In the data rows, the value 128 means zero.
Some points, each followed by its number:
[195, 96, 124, 170, 133, 121, 109, 107, 92, 124, 138, 156, 151, 127, 181, 166, 209, 123, 98, 83, 135, 135, 139, 57, 122] 0
[196, 109, 133, 164, 144, 123, 66, 125, 123, 130, 150, 94, 96, 111, 161, 133, 122, 147, 129, 123, 185, 153, 138, 91, 99] 1
[142, 121, 104, 122, 129, 136, 144, 124, 127, 135, 147, 117, 118, 128, 133, 119, 125, 125, 124, 140, 147, 134, 128, 122, 123] 2
[136, 138, 149, 154, 145, 113, 114, 77, 91, 91, 125, 184, 145, 128, 123, 160, 187, 117, 69, 92, 84, 164, 92, 106, 159] 3
[137, 151, 157, 153, 148, 114, 102, 86, 96, 94, 123, 172, 139, 136, 114, 159, 175, 116, 85, 89, 95, 158, 98, 114, 154] 4
[96, 96, 72, 79, 103, 137, 198, 139, 136, 106, 114, 182, 192, 148, 127, 145, 160, 124, 154, 122, 87, 108, 164, 124, 133] 5
[149, 84, 82, 103, 98, 144, 138, 166, 152, 180, 136, 95, 125, 124, 165, 109, 116, 144, 176, 151, 177, 92, 180, 115, 88] 6
[131, 128, 150, 132, 116, 132, 115, 144, 151, 159, 140, 87, 88, 115, 127, 97, 80, 135, 145, 148, 160, 119, 124, 150, 100] 7
[154, 67, 73, 99, 93, 143, 172, 182, 151, 175, 133, 101, 132, 132, 174, 99, 95, 143, 182, 158, 169, 86, 202, 101, 98] 8
[177, 71, 90, 137, 114, 125, 139, 128, 98, 111, 121, 176, 184, 145, 184, 166, 223, 127, 110, 61, 126, 116, 163, 72, 126] 9
[153, 125, 171, 173, 140, 123, 87, 109, 111, 140, 146, 127, 115, 110, 138, 141, 168, 143, 89, 95, 132, 151, 91, 116, 132] 10
[131, 154, 170, 233, 168, 109, 111, 72, 73, 91, 127, 171, 148, 132, 110, 163, 199, 124, 62, 89, 96, 162, 90, 114, 173] 11
[206, 88, 147, 177, 122, 147, 85, 139, 144, 186, 172, 60, 25, 85, 208, 96, 98, 163, 142, 124, 243, 119, 144, 98, 72] 12
[125, 109, 88, 80, 81, 150, 163, 208, 168, 162, 119, 70, 115, 127, 151, 96, 69, 146, 198, 189, 174, 80, 182, 145, 90] 13
[91, 133, 94, 74, 108, 145, 182, 166, 165, 139, 116, 102, 128, 136, 111, 99, 61, 133, 181, 160, 134, 91, 164, 165, 105] 14
Which two points above are nearest to each new point by angle, seen from the average point of the numbered points? Their numbers follow each, smallest number first.
[144, 127, 133, 160, 147, 111, 118, 84, 95, 80, 118, 175, 163, 126, 123, 162, 195, 124, 75, 80, 92, 159, 103, 109, 160] -> 3 4
[117, 128, 122, 105, 117, 131, 144, 145, 144, 129, 123, 118, 134, 137, 119, 117, 105, 126, 143, 147, 127, 111, 134, 142, 118] -> 13 14
[18, 188, 157, 53, 130, 132, 182, 154, 167, 100, 114, 108, 111, 156, 31, 88, 43, 100, 175, 206, 82, 114, 108, 223, 141] -> 2 14
[124, 124, 119, 120, 122, 138, 129, 140, 141, 137, 128, 117, 125, 119, 140, 121, 115, 130, 139, 135, 143, 118, 133, 131, 124] -> 7 14
[125, 126, 110, 128, 126, 136, 122, 138, 128, 145, 126, 118, 125, 135, 122, 132, 125, 140, 144, 135, 133, 123, 140, 132, 124] -> 7 14
[135, 119, 109, 126, 124, 128, 135, 142, 130, 136, 132, 99, 133, 120, 138, 130, 122, 133, 136, 132, 139, 115, 146, 127, 107] -> 13 14
[115, 130, 115, 102, 130, 132, 155, 148, 149, 134, 110, 129, 136, 137, 122, 133, 109, 130, 150, 142, 121, 113, 150, 142, 127] -> 5 14
[76, 157, 120, 83, 120, 140, 184, 161, 148, 126, 113, 117, 126, 141, 84, 93, 67, 122, 170, 174, 110, 108, 140, 178, 130] -> 13 14
[146, 111, 115, 125, 113, 121, 131, 141, 137, 144, 133, 114, 148, 129, 142, 119, 127, 134, 137, 151, 150, 114, 149, 120, 120] -> 6 13
[101, 122, 117, 118, 122, 121, 148, 124, 115, 111, 113, 159, 151, 143, 114, 138, 142, 123, 127, 122, 98, 130, 126, 130, 140] -> 3 5
[124, 119, 121, 122, 124, 133, 132, 135, 136, 139, 128, 120, 138, 125, 137, 123, 114, 137, 146, 127, 129, 124, 145, 128, 114] -> 13 14
